(in the rows, 128 means zero)
One turn moves each row of this set onto another row. After a few examples, where does it send each row asked below?
J664: [172 155 139 139 133 112 146 105 140 127 108 161 159 119 131 133 132 139]
J282: [144 123 117 136 163  76 112 153 135 135 117 164 123 154 114 127 103 130]
J798: [131 106 113 128 155 110 115 101 149 149 107 154 107 134 147  95 119 118]
J840: [115 118 113 125 141 112 114 128 138 164 133 142 111 150 129 137 104 112]
J660: [135 116 110 158 115  97  87 129 147 149 107 153 114 109 117 116  96 125]
J811: [136 152 137 135 140 131 148 126 146 121  92 157 129 158 108 157 106 116]
J758: [124 107 124 121 163 105 106 105 149 153 103 161 106 136 131  95 121 132]
J295: [156 157 140 143 135 118 126 152 154 124 105 151 130 123  85 142 121 130]
J528: [130 130 127 114 132 121 116 143 124 163 123 145 100 156 120 131 115 114]
J85: [147 146 162 129 115 127 125 110 164 146 130 156 141 105 115 129 110 110]
J523: [136 108 100 153 146 112 133 121 138 125 105 161 111 136 140  87 123 134]
J66: [119 135 104 125 132 108 153 112 134 110 104 178 119 121 136 132 124 127]
J382: [150 116 103 155 145  93 126 130 145 104 121 152 121 140 129  95 116 136]
J777: [178 151 138 132 122 113 148 118 127 123 109 157 136 135 133 134 140 138]
J864: [125 143 137 122 143 110 152 100 134 103  94 178 131 134 128 128 120 133]
J601: [149 112 121 150 127  88  87 129 150 157 104 146 119 126 110 125  95 135]
J38: [167 125 126 150 126  90 103  92 147 139 128 151 114 133 130  93 125 122]
J693: [169 155 149 146 133 115 144 115 140 122 103 169 151 124 130 132 139 143]
J218: [146 137 129 162 129  97 108  81 150 130 129 156 143 132 127 100 116 125]
J533: [157 140 150 129 166  90 100 118 164 137 110 143 122 126  89 130 114 139]
J426: [158 155 149 145 125 112 132 105 157 136 124 150 155 104 129 137 127 116]
J989: [140 144 131 170 130 102 123  88 152 126 133 158 152 134 129 116 118 115]
J997: [139 137 140 104 114 139 126  94 134 134 113 171 115 133 117 139 113 110]
J496: [140 129 126 150 151  77  90 140 144 151 105 158 119 147 111 127  92 137]
J244: [145 135 137 112 125 121 124 142 123 154 117 147 104 170 118 134 124 126]
J859: [163 148 151 134 154  99 111 133 167 129 109 144 117 132  86 138 120 135]
J690: [137 160 133 137 150 121 142 120 153 128 106 155 135 160 115 160 105 104]
J717: [123 109 112 135 155 113 110 111 148 146 102 168 108 135 147  93 120 121]
J842: [151 146 130 101 129 138 135 104 136 138  96 157 114 152 115 151 118 107]
J863: [118 126  96 132 124 110 147 119 131 118 103 170 109 112 134 119 124 118]
J640: [151 120 114 146 130  92  80 124 148 155 113 143 114 125 116 123  96 124]
J707: [147 149 137 129 140 128 142 125 144 125  95 150 120 153 117 160 104 101]

J426 goes to J496
J295 goes to J840
J66 goes to J218
Now these:
J640 goes to J811
J717 goes to J664
J863 goes to J989
J282 goes to J997
J660 goes to J690

One turn moves each row of this set onto another row. After a few examples, where does it send each row asked below?
J151: [126 133 134 155 113 143  93  92 101 136  94 128 148 112 108 149 123 117]
J259: [129 138 170 154  91 127 117 102 112 113 102  88 118 117  77 161 127 118]
J971: [143 138 179 175 108 109 134  98  74 136 116 108 136 125 135 149 144  98]
J305: [134 130 128 155 120  91 102  81 101 136 136 109 143 123 108 158 137 116]
J407: [153 132 131 146 116 134 104  91 102 143 112 129 167 113 115 136 122 100]
J740: [150 131 172 126  82 118 107 119 105 117 127  93 137 122  82 133 143 113]
J241: [128 136 180 172 105 114 123 106  69 132 107 110 129 129 130 148 151 114]
J549: [158 119 148 136 120 128 115 118 136 107  96 117 136 130  88 123 124 143]
J514: [146 114 189 174 101 144 150 107 103 134 132 110 139 133 139 133 137 116]
J367: [131 118 189 179  99 147 145 107 102 128 123 111 130 132 135 141 138 127]
J231: [172 119 142 141 123 124 126 111 143 112 104 114 148 129  93 123 117 128]
J679: [136 110 178 165  97 144 144 118 115 127 140 108 151 143 131 119 144 134]
J425: [135 112 176 177 102 146 152 105 121 128 135 103 147 140 133 134 131 125]
J164: [135 130 138 134 109 137  86 105  95 137 111 132 161 119 107 128 136 122]
J554: [123 132 147 116 134 120 111 133 112 107 124  86 134 109 115 121 129 138]
J267: [145 126 142 134 148 111 126 119 124 104 136  87 141 112 126 124 106 106]
J804: [136 115 192 167  95 144 139 117  98 132 132 112 136 134 135 127 144 128]
J776: [118 128 149 147 148 120 119 115 124  96 111  87 123 109 117 140 108 124]
J124: [157 120 142 149 126 131 126 106 143 107  93 113 135 127  91 134 111 134]
J107: [120 113 182 175  99 150 144 113 119 124 127 103 140 141 127 133 139 140]
J338: [126 124 155 122 141 118 109 135 113  99 129  93 135 118 116 113 123 132]
J454: [144 134 180 160 105 109 125 111  69 135 124 113 140 131 132 136 155 109]
J24: [146 132 137 124 139 113 130 117 124 121 134  81 145 107 127 124 114 111]
J192: [135 129 134 145 115  89  92  93  93 136 142 113 143 126 105 147 148 125]
J176: [117 136 141 140 143 123 125 113 124 112 109  79 127 104 117 145 110 128]
J64: [121 131 134 157 117  95  91  89  97 132 127 111 136 124 103 158 141 129]
J359: [166 133 160 146  92 114 130  94 120 126 126  85 139 118  92 150 119  87]

J164 goes to J407
J679 goes to J425
Now these:
J804 goes to J514
J231 goes to J124
J192 goes to J305
J454 goes to J971
J24 goes to J176
J267 goes to J776
J740 goes to J359

One turn moves each row of this set onto another row. After a few examples, where does it send each row asked below?
J261: [ 97 141 173 117 123 114 154 133 157 132 114 147 120 127 143 115 130 109
 129 142 119 138 113 137 145 111 136 106 139 145 115 123 117 125]
J362: [102 146 155 143 120 124 128 102 134 124 126 143 134 142 131 116 143  90
 143 149 137 129 142 137 143 150 122 111  98 108 153 103 130 143]
J867: [134 140 118 118 135  92 127 114 144 149 103 131 123 129 105 113 144 117
 133 126 139 127 131 136 119 169 131 109 113 141 138 142  92 144]
J558: [121 128 151 131 129 134 136 141 118 113 115 109 165 120 125 135  87 114
 133 146 129 107 105 124  93 111 144 140 142 132 139 131 145 118]
J163: [107 136 169 125 127 121 169 112 118 126 120 147 135 159 147 125 133 113
 122 149 147 144  97 119 136 144 151 120 126 126 110 124 138 143]
J833: [123 131  97 136  98 148 138 147 128 140 145 138 184 134 135 131 128 135
 136 136 139 118 118 126 113 118 132 123  96 131 121 130 120 114]
J294: [118 146 137 156 155 122 145 120 134 116 115 125 122 162 154 149 129 123
 157 118 121 140 123 140 126 136 144 125 136 120 150 164 125 158]
J173: [131 130 152 137 133 152 117 159 123 104 125 138 150 128 166 136  83 112
 143 127 133 116 119 132 105 133 134 127 141 130 141 129 131 125]
J456: [125 134 150 118 124 127 133  99 113 149 112 128 135 138 146 131 115 128
 110 136 102 143 158 100 122 125 135 124  87 132 135 119 116 136]
J265: [126 137 100 139 134 101 133 114 123 121 107 144 116 135 111 131 164 122
 140 132 130 124 125 129 113 164 137 112 109 140 120 138 102 155]
J961: [118 143 154 131 197 115 129 111 154 138 106 118 145 129 115 123 136 121
 127 141 119 119 127 133 114 136 136 122 153 123 132 130 130 132]
J591: [145 118 108 152 153 138 122 132 140 127 146 142 168 129 147 141 131 121
 140 130 153 119  98 140 106 137 143 123 114 127 165 119 136 115]
J6: [124 145 141 126 152  71 122 123 112 141 112 125  92 132 147 125 130 138
 129 142 148 125 131 122 127 136 145 114 113 129 138 136 135 106]
J189: [102 148 123 133 124 142 156 127 108 142 112 135 117 140 130  95 122 123
 135 125 114 119 159 134 125 137 134 150 128 122  95 126 124 117]
J43: [125 115 106 151 135 122 128 142 150 140 148 135 162 124 121 122 119 120
 149 139 145 109 104 152  99 107 138 126 134 118 165 141 124 117]
J348: [138 146 152 136 148  84 137 139 114 129 150 132 107 138 125 119 135 142
 150 134 109 132 122 135 115 145 157 118 113 113 104 139 108 116]
J982: [ 97 147 156 142 114 125 158 112 144 121 133 116 131 138 110 106 157  97
 145 147 126 120 138 148 124 142 125 120 104 120 145 106 128 134]
J706: [136 117 131  98 129 142 129 113 120 148 148 117 141 117 141 153  94 133
 126 115 133 127 122 134 104 129 131 115 126 112 123 162 129 107]
J773: [119 131 105 110 133 149 118 140 103 136 134 126 136 129 136 162 124 141
 128 127 123 119 117 137 114 122 122 120 143 124 110 141 146  97]
J819: [115 123 103 121 112 143 123 118 139 149 146 143 170 114 147 116 112 119
 114 131 158  98 128 129 116 124 140 125 102 135 134 133 120 109]

J591 goes to J819
J773 goes to J173
Now these:
J265 goes to J362
J456 goes to J961
J6 goes to J261

One turn moves each row of this set onto another row. After a few examples, where does it send each row asked below?
J405: [103 143 166 108  69 119 121  94 152 107 160 136 148 145  95  92 102 109
 128  97 138 110 146 137 114 125 147 150 123 101 138 108 126 118 123 129
  77 122 141  69 110 132 118 125]
J750: [ 78 130 162 107 114 110 109 135 151 105 162 140 152 135 127  45 101 111
 126 103 143 116 141 147 153 144 127 153 124 122 129 106 119  98 120 148
  90 127 158 127 116 126 122 119]
J310: [ 90 140 125 136 123 121 134 139 124  99 127 151 154 118 130  97 151  94
 123  78 142 119 137 140 163 111 135 152 128 115  99  86  96 118 130 109
  77 104 174 133 116 140 120  91]
J598: [ 73 136 125 143 115 130 107  77 135 106 160 151 175 111 120 144 110  76
 105  71 101 103 139 105 140 145 164 140 113 124 126 110 124 127 136 131
 105 127 190 106  99 127 122 114]
J858: [ 77 127 128 137  76 111 119 141 139 102 177 150 148 136 118  89 130  91
 122  91  95 137 113 141 130 131 142 142 136 130 134 106 103 106 146 103
  87  93 152 158  99 127 128  99]
J895: [ 83 151 161 145  83 122 139 117 174 122 164 150 174 154 100 146 136  65
 115 112 105 110 118 111 124 114 141 122 118 115 135  81 136 118 121 124
  99 120 154 122 118 124 100  88]
J317: [110 117 133 163 106 116 103 103 118 115 172 128 171 124 146 115 134 106
 109 115 107  90 129 121 146 135 151 143 121 129 112 112 125 138 140 161
 111 109 147 160 121 128 108 122]
J323: [ 99 130 163 129 123 100  93 102 144 124 145 142 169 166 142 137 161  99
 126 102 138 111 137 138 137 132 149 153 113 103 119  73 125 102 120 126
  92 119 148  83 146 143 116  95]
J678: [106 132 156 144  57 109 119  61 135  98 180 141 158 137 139  91 133  73
 118  80 117  99 143 132 160 136 133 157 108 129 122  87 112 120 133 146
 106  87 178 103 127 134  97 131]
J279: [ 91 154 161 149  45  98 130  59 145 104 158 148 149 145 127  94 132  90
 124  77 109  95 128 135 148 132 149 145 114 117 135  68 119 110 130 147
  93  91 174 112 134 135 118 126]
J177: [ 81 105 145 135  94 118 118 129 118  98 201 132 145 126 105  98 133  93
 130  90 114 123 110 153 142 143 121 154 140 147 131 105 112 109 133 105
  92 114 153 155 112 124 114 106]
J104: [ 93 123 139 128  76 120 135  97 141 108 150 135 154 122 135  79 106 102
 130  88 142 112 147 129 131 126 143 164 128 121 134 132 131 139 132 134
  92 129 166  60 110 136 130 108]
J325: [ 70 132 144 112 104 114 105 120 144 100 150 149 139 136 128  45 110 119
 134 117 143 122 132 146 138 131 139 143 127 120 111 108 121  96 119 137
  80 102 156 120 133 129 120 100]
J783: [ 72 128 149 112 103 109 101 131 155 111 152 147 153 134 122  43 113 123
 128 111 146 115 137 139 145 142 144 150 128 134 117 114 125  95 118 145
  91 120 159 124 126 130 120 111]
J635: [ 75 136 140 129 113  77 111 138 149 105 156 141 154 130 175 144 137  83
 120  94 145 108 132 136 143 136 151 153  92 119 141  88 117 120 135 124
  96 120 160  86 122 132 116 115]
J481: [ 83 167 172 141  65  92 131  65 152  95 168 156 151 132 127  93 128 101
 133  76 104  79 114 114 144 129 152 147 107 129 135  88 125  94 113 134
 109 109 171  98 130 134 114 119]
J906: [ 87 164 154 139 115 106 116 103 141  92 182 147 166 135 135 130 121 122
 141 108  78  91 112 121 131 113 140 121 114 104 137 103 120 120 123 137
  87 114 135 156 128 138 120 119]
J909: [ 95 148 158 114 124 115 118 155 147 108 153 145 161 125  83 113 146 104
 123  74 150  97 129 128 161 122 147 152 114 121 119  86 111  90 119 107
  83 119 157 137 112 129  98 113]
J882: [ 77 116 153 135 122  88 108 118 146 119 154 136 162 143 152 144 155  98
 139  89 152 100 124 139 150 137 148 160 106 123 144  85 143 115 127 127
  91 128 161  87 148 136 118  99]
J532: [ 97 139 142 116  62 116 125 101 140 105 153 127 146 123 120  86 103 105
 112  97 141 111 157 138 119 140 146 153 132 110 133 109 115 137 126 134
  85 133 156  66 109 138 124 131]
J857: [ 91 146 140 133  93 113 113 130 133 111 162 147 162 138 113  75 137 104
 107  91  79 125 114 123 124 136 151 146 148 120 120 104 104  83 125 103
 105 116 147 148 102 133 134  86]
J781: [ 96 139 136 145 127 119 102 102 126  97 186 137 177 126 147 115 128 110
 132 114  88  83 115  99 142 117 151 135 114 117 117 129 130 118 125 138
 106 101 143 139 128 131  99 102]
J874: [ 84 133 135 154  91 127 146 111 132 106 169 125 170 117 134 137 143  57
  97 117 114 103 134 119 138 137 123 136 133 129 116  84 121 147 114 127
 113 140 172 109 123 131  98  90]
J336: [ 84 154 128 123 108 114 119 147 134 104 129 144 155 116 100 106 159 114
 115  84 147 101 136 134 154 129 154 143 134 118 102  78  96 104 116 107
  77 119 167 134 127 144 112 109]
J11: [ 86 142 156 154 108 126 151 111 153 118 163 145 182 135 130 131 140  61
 112 104 101 103 119 100 137 115 128 138 124 124 127  97 140 126 115 123
 120 137 167 109 115 127 105  68]
J271: [ 88 140 140 146 111 132 104  66 123 107 158 147 163 120 105 149 110  76
  92  81 108 108 143 127 130 150 158 136 114 115 115  85 112 128 134 137
 101 130 177 116  96 123 122 127]
J574: [100 149 149 122 116  87  95 123 147 112 149 147 163 152 163 136 143  80
 106 107 132 118 147 136 130 131 151 148  97  96 118  76 101 108 128 123
  96 109 147  82 122 137 113 111]
J39: [ 79 140 154 144 113 134 106  55 135 107 162 162 162 133  88 160 115  87
 120  82 107 114 131 133 126 134 152 129 111 115 117  85 120 126 129 130
  87 125 172 118 110 128 126 122]
J160: [ 81 144 142 145  67 122 134 117 154 111 170 131 159 136 106 151 140  61
  99 126 117 109 133 128 124 135 134 119 126 119 125  68 118 141 118 126
  92 122 158 124 124 127  92 108]
J963: [ 98 149 167 136  76 101 122  67 141  90 191 149 161 125 138  90 128  84
 126  78 112  83 129 110 155 131 138 159 102 140 121 106 116 103 114 134
 123 106 175  89 123 132  93 124]
J254: [ 95 121 159 132 110 120 111 119 114 107 184 129 157 130 100  83 143 107
 114  91  98 111 113 134 136 146 132 160 152 136 118 106 112  89 111 105
 111 137 147 145 114 130 119  90]
J525: [ 63 137 137 145 116 133 109  66 147 105 164 166 174 126 103 156 117  90
 133  71 101 108 124 111 135 129 157 132 112 125 127 108 131 125 134 125
  90 124 186 111 112 130 125 108]
J420: [ 99 142 153 158  96 104 115 104 134 111 167 137 160 133 135 128 129 117
 120 111  99  99 124 141 137 131 141 130 120 114 131  86 115 141 138 160
  92 123 139 174 121 135 130 138]
J255: [ 99 126 164 119  85 125 129  91 152 111 158 143 157 144 109  86 104 106
 146  87 138 112 136 127 125 112 142 159 119 113 140 130 144 121 129 128
  86 121 151  61 113 130 121 101]
J655: [ 77 133 155 106 117 115 113 124 138  93 161 140 141 137 132  46  98 106
 131 109 141 123 138 155 146 134 122 146 124 112 123 102 116 100 121 139
  79 107 154 124 123 125 121 108]
J559: [102 133 155 127 139 124 134 149 136 103 150 153 160 129 112 105 139  85
 131  69 147 113 129 136 170 103 131 160 107 119 117  97 109 104 134 111
  84 102 165 135 100 125 107  94]

J895 goes to J11
J325 goes to J783
J420 goes to J906
Now these:
J104 goes to J532
J336 goes to J909
J858 goes to J857
J271 goes to J39
J882 goes to J635
J963 goes to J678

One turn moves each row of this set onto another row. After a few examples, where does it send each row asked below?
J230: [135 128 149 118 133 141 126 127  99 141 119 108 146 117 171 133 137 156
 135 129]
J154: [140 146 110  96 113 150 107 142 122 157 153 114 133  96 133 121 115 124
 120 150]
J878: [132 115 148 123 136 141 112 126 138 120 131 146 173 131 141 145 128 128
  93 133]
J677: [116 160 133 123 160 150 134 165 130 140 100 140 133 140 140 145 114 164
 122 159]
J184: [143 134 135 130 122 133 116 122 105 143 111 110 154 126 173 135 124 162
 144 144]
J683: [114 160 126 117 142 137 139 130 126 129 115 115 124 139 104 135 136 175
 120 168]
J390: [140 149  97  95 116 145 108 151 118 151 145 114 129  98 139 123 103 121
 127 145]
J837: [125 163 130 113 155 148 129 160 114 142 110 120 110 124 133 135 137 173
 128 165]
J242: [140 104 136 125 129 127  88 112 131 116 134 141 161 115 135 135 125 132
 115 139]
J873: [124 131 159 129 144 146 130 137 121 144 112 130 157 134 171 141 116 155
 127 129]
J649: [129 147 123 117 150 146 116 154 147 119 123 151 151 138 113 150 137 143
  79 163]
J780: [110 134 134 121 140 123 140 121 111 120 104 115 138 133 144 130 106 161
 152 129]
J529: [134 144 106  96 122 147 106 148 124 150 147 121 126  95 129 122 102 119
 128 145]
J782: [135 105 130 111 141 130  97 125 124 102 137 139 156 112 137 135 130 119
 109 122]
J486: [138 140 112 118 142 135  92 140 143 115 127 148 134 122 100 142 138 145
  98 177]
J219: [111 160 102 115 148 128 140 141 120 108 102 120 125 142 118 136 112 164
 133 157]
J700: [124 144 115 116 158 141 114 162 146 111 117 158 147 138 117 151 120 136
  90 157]
J579: [134 145 111  95 121 149 107 149 125 156 150 119 124  95 130 122 105 123
 128 149]
J742: [142 153  98  95 115 148 110 150 119 150 148 113 131 100 137 124 109 124
 122 149]
J332: [136 165 117 126 143 142 118 150 121 145 105 122 121 130 131 140 132 176
 130 181]
J553: [143 149 101  96 113 150 108 146 122 153 152 113 133  98 132 123 115 125
 118 150]
J372: [143 111 126 111 131 132 103 121 121 104 139 132 161 115 141 138 144 122
  97 127]
J46: [132 126 141 118 142 135 125 135  99 132 114 115 143 118 176 132 121 150
 145 120]
J983: [133 117 130 123 139 136 114 135 133 109 124 145 177 133 152 149 119 124
  95 127]
J206: [115 112 140 118 137 121 120 102 127 103 127 130 153 126 121 130 115 139
 125 124]
J832: [133 126 145 131 133 132 113 125 110 142 109 121 144 120 167 133 111 159
 155 137]
J347: [130 138 142 128 138 145 135 141 115 138 108 123 166 137 177 145 119 154
 122 131]
J646: [139 144 102  97 120 145 108 149 121 149 148 120 131  95 137 121 101 120
 129 141]
J223: [126 143  92 113 136 122 124 128 131  87 120 130 147 140 106 141 126 140
 100 153]
J626: [129 143 114 105 157 139 103 154 138 107 128 148 122 119  99 141 139 136
  98 161]
J566: [138 147 116  96 119 150 106 144 121 160 150 117 127  94 132 120 112 126
 125 149]
J663: [128 166 112 111 154 143 130 166 110 132 103 118 113 127 142 140 130 165
 132 158]
J628: [131 123 118 119 121 121 129 101 118 101 127 114 168 135 135 135 131 139
 110 131]
J51: [123 144 137 122 125 130 145 108 110 129 115  98 148 136 144 130 134 170
 133 144]
J712: [135 148  97 105 150 138 106 156 131 103 127 140 130 124 110 144 143 136
  89 162]
J561: [128 161 114 123 151 137 116 159 121 136  98 130 116 130 132 140 113 170
 141 173]
J5: [127 166 128 123 149 151 137 163 125 141 105 129 139 144 145 149 128 166
 110 165]
J713: [148 110 117 123 123 123  91 117 125 105 129 137 168 121 146 139 124 127
 110 136]
J702: [114 134 125 112 143 128 118 120 142 103 129 138 137 129  86 135 130 147
 103 156]
J480: [140 140  92 119 144 130  92 150 139 102 120 150 135 128 107 144 124 138
 104 169]

J206 goes to J702
J983 goes to J700
J154 goes to J553
Now these:
J480 goes to J561
J663 goes to J46

